Rotation paths and how fast each direction turns (degrees a step)
Each turn is a multiple of 5 degrees from 10 to 175, or 0.
Each row of a path follows its step; steps can be skipped.
Path 1:
step 0: [ 17.0 -15.5 -16.0 -23.7  17.8   9.0   5.1  26.3  16.6 -43.1 -20.9 -22.7
 -11.3 -37.2 -13.7  37.4  24.0 -14.9 -14.5  -5.4 -21.2  22.8  -3.6 -25.4
   6.4 -13.7  19.4  23.7  17.0 -58.7  19.9 -26.5  39.8 -22.6  29.4  10.5
 -75.1   2.3 -34.0  13.6  -5.0 -19.6  25.1  28.6  -2.3 -11.0  -4.1   1.8]
step 1: [ 11.1  15.3  56.4  17.4 -22.1 -37.7 -22.2 -10.5  27.7 -33.8  17.6   2.3
  -9.2 -12.5  29.4 -24.9  -6.5 -14.0  27.8  32.5 -44.3   4.4 -14.7   1.3
 -37.5  23.5 -38.5   5.3 -30.6   6.4  12.9 -25.9  -4.7  -6.3  -5.3  18.0
  13.7  -2.3  28.2 -33.1  53.3  14.8  -1.1 -16.8 -18.1  41.5 -20.2  30.4]
step 2: [ -6.0 -24.1   6.1 -48.3 -41.9  -0.7 -11.1  13.7  -6.8 -16.9 -30.6 -37.6
  12.6  44.1 -18.1  24.1 -14.8  -1.6   8.5 -13.5   2.4 -11.2   2.5 -13.0
  36.6  21.4  19.9 -13.5  40.8  12.6  -0.9  -4.1  -4.3  44.5  -8.6 -32.1
  14.3  29.5  -5.2  27.8 -12.0   1.2  15.7 -48.4 -33.8  22.4 -28.1 -57.9]
step 4: [  0.2  -7.8 -21.4  45.4  15.0   0.9 -16.9  41.6  27.3  30.9 -32.9 -16.4
  12.1  32.3  -4.7 -35.8  42.7   9.2  10.9  23.3 -15.9 -14.1  -1.8 -33.8
 -13.3   3.4 -54.7  10.7  20.0 -19.1 -18.0  38.7  -4.4  10.8  -4.7   3.3
  -1.5  43.4   6.0   8.9  31.6 -33.9 -58.9  17.6  -4.8   9.6  21.9 -12.0]
step 5: [  5.8 -48.5  14.3 -12.8  17.7   3.6  49.4   6.9  -3.1  -0.1   9.9  -3.3
  -6.8 -10.4  -4.6 -26.4  14.5   1.6 -10.1 -16.1  18.5 -38.3  19.7  13.7
  25.9 -55.2  15.0   7.5  -8.8  -7.4   9.5  17.3  -5.1 -25.0  -3.9  17.6
  -8.6  27.9 -18.4 -12.7 -40.8  39.2  12.6 -36.4 -38.5  31.8 -53.9  54.4]
step 10: [-25.4 -35.1 -15.0  15.1 -15.2 -34.9  65.0  13.7  -4.3 -12.4 -18.6 -25.1
  46.2  32.0  -6.1   0.3 -20.4   5.9  30.6  47.6  17.3 -44.2  23.4  -1.2
   7.0  -2.9   8.0  -9.0 -18.4  -6.8 -23.8   8.8  22.0  13.0   6.7  -5.2
  18.3  24.1 -25.5  18.2 -30.8 -38.4 -42.3   7.8  37.4  19.6  -2.8 -29.6]
step 12: [ 23.6 -21.3  -7.7 -18.2 -23.5 -11.1   8.5 -15.1  23.6 -19.2  14.9  -6.0
  40.8 -27.9 -20.5 -11.4  15.5  -2.4  -5.0  -5.1  20.9  49.0 -11.8 -41.7
 -19.3  -1.3 -84.2   3.8 -10.3  -8.1  38.8  -9.1  26.6  23.2 -13.7  23.0
 -25.3   4.8  23.2  -6.5  42.7 -34.3  -4.9  36.5   2.3   5.9 -17.1  -8.8]
step 13: [  4.8  15.8  33.6 -11.6 -23.6 -29.5  -8.3   5.7  37.5  -9.7 -33.0 -12.8
  12.5  -4.3  38.7   2.5 -16.1 -34.5   2.3  -9.0 -10.7   3.2 -13.6  20.5
  45.6 -19.0  53.6  -1.6 -41.1  36.5   9.5   4.7 -19.9 -34.1  10.6  -4.1
  30.6  32.4  -4.5  21.0  18.4 -20.2   3.5 -28.5 -23.3  -3.8 -65.7   3.9]
step 14: [-23.5  -2.5  -5.8  -1.7  -7.2   3.2 -17.7  -7.4 -18.3 -25.9 -23.5 -15.8
 -57.4   7.7  -8.0  13.7 -19.6  10.1 -25.4 -13.3 -22.8   9.5   4.8   0.7
  12.3  46.1  13.3  25.4 -23.0  21.8   4.5  -2.1  26.6  57.6  13.4 -31.4
 -65.9  16.1   1.4   3.3  -9.7  25.6  27.8  40.4   2.9  43.3  30.5 -31.6]
step 15: [ 22.6  -7.8 -16.9  15.6  -9.3 -38.3 -22.1  27.0  14.2  21.8 -16.5  43.5
  12.9  -8.2  -8.1  25.5  -0.5 -27.7  11.9  23.9 -36.9 -24.7   1.0  18.7
 -24.7  -1.1 -22.9  14.4  52.6  -1.3  -9.7 -41.1 -42.8  29.1 -41.6  34.2
  28.5  32.9 -15.2   1.2  14.4  -7.8  -5.1   8.5  37.0  21.4   1.6  41.6]
[  8.7   8.3   1.9   0.1   3.0   4.3   2.5   4.2  11.9 -10.1   1.1  -4.0
  -4.3  -4.4   9.2 -15.5  -4.8 -13.9   8.8  14.0  -6.4  -0.2   4.3   6.2
   3.9   2.0   0.3  -1.5  -4.7   1.2  -5.1   8.1   1.1  -9.7   7.0  -3.9
   1.3   3.0 -10.2  -7.4  -3.2 -13.3  -1.6   6.0   1.2  -7.8   9.5 -11.7] -> 115
[ -9.9 -11.7  -2.8   4.7  -6.9  10.2  -2.1   3.3  10.2  -8.3   6.4 -18.1
  -6.1  -0.9  -5.9  10.0  -5.1  13.8  -3.2  -0.9  -1.2   0.3 -12.1  -2.2
  -4.5  -3.7  -2.8  -6.1  -0.4  -1.2  -1.4   5.9   7.0  11.1  -5.7  -9.6
  -1.9   1.5  -2.6 -12.3  -0.8 -11.5  -7.2   2.3   5.8  -6.8  -1.4  -3.0] -> 175
[  3.7  -2.4   1.4  -0.8  -7.3   7.4  -9.3  -7.0  -9.2   0.9 -12.9  -5.6
   6.6   4.1  -2.6   4.4 -12.5 -18.0   3.3 -13.1  -0.4  15.3  -0.9   5.3
   3.2   9.9  -2.7   2.9  -5.5   2.6   8.1   8.6   3.0  -1.4   1.0  -7.5
   5.7  -1.1   3.0 -12.1  11.3   1.5   2.6 -10.8   2.6  -1.9  -1.0  -0.9] -> 65
[  2.5   3.4  -4.6  -3.6  -0.9   5.7  -8.7  -4.4  -7.3  -0.9  -5.3  -9.4
   1.9   3.9 -17.7  -4.9   5.7   2.9   4.2   5.2  11.8 -15.6  -2.5   0.8
  -2.7  16.2   9.7  -0.9   6.1  -2.7  11.2  -3.0   2.2  -7.4   0.8   4.9
  -6.6   8.7  -0.1   8.7   8.2 -16.7   3.1   3.8  -0.8  -3.1   0.5  -0.2] -> 175
[ -8.2  -3.6 -10.2   1.6   1.9 -14.9  -0.7  -6.9  -4.0  -4.9   5.9  -2.7
  -3.8  -3.9   1.5   0.7  -0.1  -7.9   9.4 -20.7   0.5 -13.7  -6.9   2.0
   1.7   3.1  -3.6   1.5   4.2   3.5   3.5   5.4  -7.0  -3.2   3.7 -10.9
  -5.7  -1.7  -4.1  -0.9 -14.8   0.0  -1.4   0.4 -19.9  -1.2   2.2  -5.2] -> 125
[  7.8   8.5   4.9  -6.4  -2.5  -0.9  -7.2  -8.7  -2.9  -5.2  -1.9  -3.4
  -9.6  -3.5   7.7   6.6   6.7   4.2  -1.7  -4.5   2.5   7.9 -19.0  -5.3
   6.0 -11.3   0.2  10.6  -9.9   7.8   2.8 -11.5   4.2  -5.2   6.0   0.7
   2.0   7.8 -13.8  -2.0   3.1  -4.9   7.5  11.3  -2.9   9.0  -1.8   5.6] -> 55
[  0.7   5.8   9.5   0.8   5.2  -1.4  10.2   5.2   3.9   7.5   3.8 -15.7
   0.1  -9.3   6.8  10.1   4.1  -3.4   1.2   6.5   1.8 -10.8   1.1 -15.1
  -4.5  -0.1  -1.6   0.5 -13.8  -0.7  14.9  13.6  -8.6  -1.6  -1.4  -5.2
  -5.5   4.1   0.8   2.2  10.1   8.4   9.1  -8.6  -1.3  -0.9  -0.5   0.9] -> 90
[  5.0  -4.2  10.5   2.7  -0.6   1.7 -16.1   0.4  -4.1  10.8   6.9   4.2
   6.4 -11.2  -8.3  -4.1  -1.6  -5.5   1.1   4.8  -0.4  -4.7 -10.0  -8.3
   3.1   4.0 -12.9   0.5  -9.0   3.5   0.2  -3.6  -2.9  15.0   7.3  13.5
   0.8   5.3  -3.0   1.1 -11.7  -1.0 -11.9  -8.3   1.9  -0.1   3.5  -9.8] -> 135
